In the rows, 128 means zero.
Rotation paths and how fast each direction turns (degrees each step)
Each turn is a multiple of 5 degrees from 10 to 175, or 0.

[116 130 117 133 136 136 127 131 127 132 128 133 135 131 120 126 131 127
 117 139 125 137 130 122 141 134 120 128 129 135 123 125 123 125 130 133
 139 117 116 129 123 127 131]
[124 125 130 129 134 133 124 132 126 120 133 135 129 131 121 132 125 130
 113 139 135 143 130 126 132 136 126 127 124 127 127 124 121 129 136 132
 138 114 115 137 128 125 131]
[119 134 127 132 129 136 123 128 122 136 126 135 132 133 120 134 130 133
 118 131 131 130 131 121 143 132 128 128 128 132 132 127 116 124 130 131
 140 115 114 138 124 126 134]
[118 128 117 134 140 129 128 130 130 127 128 136 135 131 119 129 124 131
 118 138 131 137 134 127 141 136 122 132 127 132 123 124 124 134 135 130
 142 118 124 137 123 131 129]
[127 128 129 123 130 132 124 132 122 131 130 138 137 126 120 127 126 129
 117 129 133 139 132 127 137 134 122 130 122 125 128 126 118 126 134 127
 138 114 109 139 123 128 130]
[121 133 118 131 126 132 127 126 128 130 126 133 138 136 114 129 124 128
 117 135 132 137 130 123 142 133 130 127 134 128 129 123 121 126 127 130
 143 122 120 138 122 134 133]
[124 125 125 123 139 128 130 132 129 126 132 135 136 129 120 137 119 134
 120 128 128 138 135 121 138 132 124 134 127 129 125 125 123 131 135 130
 139 114 117 142 123 128 138]
[124 130 122 125 129 137 125 131 124 135 128 133 141 133 119 125 133 122
 118 129 123 140 126 119 138 127 121 130 123 127 125 124 120 127 131 132
 141 119 115 138 123 130 132]
[119 126 116 128 133 133 131 133 130 122 136 133 136 132 119 128 122 130
 116 137 133 141 132 119 133 135 125 124 133 126 126 123 122 122 130 131
 141 120 119 134 126 126 137]
[124 127 131 125 135 136 124 131 128 127 126 130 133 131 117 138 126 129
 116 131 124 138 129 118 139 129 124 130 126 134 128 125 123 126 131 132
 136 113 109 135 126 126 138]
[116 129 119 133 132 134 124 130 125 128 131 137 132 135 121 129 135 128
 116 138 129 138 125 118 137 130 123 130 124 131 127 122 120 129 132 136
 144 117 127 139 128 126 134]
[119 127 123 131 138 134 127 136 124 127 133 133 135 127 124 128 125 132
 116 136 130 135 137 122 137 137 121 126 126 129 123 128 122 124 133 128
 136 115 109 130 126 123 131]
[124 132 128 130 130 136 120 128 126 128 122 134 131 133 115 133 129 125
 114 139 131 141 126 128 138 133 126 129 126 134 130 124 117 127 133 131
 140 115 115 134 123 129 131]
[115 129 124 131 132 130 129 129 124 128 134 138 132 131 124 132 126 138
 119 134 136 132 135 122 141 136 130 129 127 127 131 123 119 130 129 131
 142 113 121 142 125 126 133]
[124 130 123 131 137 132 124 130 126 133 123 134 141 131 116 131 125 127
 118 133 126 134 136 126 143 131 121 134 123 132 124 129 121 130 136 126
 138 119 112 134 122 129 127]
[123 127 119 124 130 131 126 131 126 129 131 139 135 128 117 125 126 129
 117 133 133 146 125 131 135 136 126 128 128 128 130 122 119 129 132 132
 143 118 120 140 120 132 133]
[123 130 127 127 129 133 129 128 127 126 131 131 140 134 119 132 119 130
 119 130 130 133 137 118 142 132 128 127 130 123 129 124 122 125 127 128
 140 117 110 140 124 129 133]
[123 130 117 126 137 131 126 130 130 131 126 134 138 132 114 135 127 128
 119 132 126 140 129 120 137 127 120 134 129 135 125 124 120 129 136 131
 141 121 124 139 123 130 138]
Speeds:
[125 127 126 129 128 128 132 128 129 126 130 129 126 128 130 126 128 129
 129 130 128 129 128 129 129 131 129 127 130 127 128 126 131 130 126 130
 130 127 131 128 127 130 128]
145
[128 129 130 130 128 126 127 127 127 130 126 130 127 127 128 127 127 130
 128 129 131 126 130 133 130 130 130 129 127 128 129 128 127 130 129 126
 129 127 128 129 126 130 124]
35
[129 129 130 127 125 129 127 127 129 125 127 127 126 129 126 130 125 128
 126 129 131 129 127 129 127 129 132 125 132 128 131 127 128 125 126 128
 128 128 126 127 128 128 129]
100
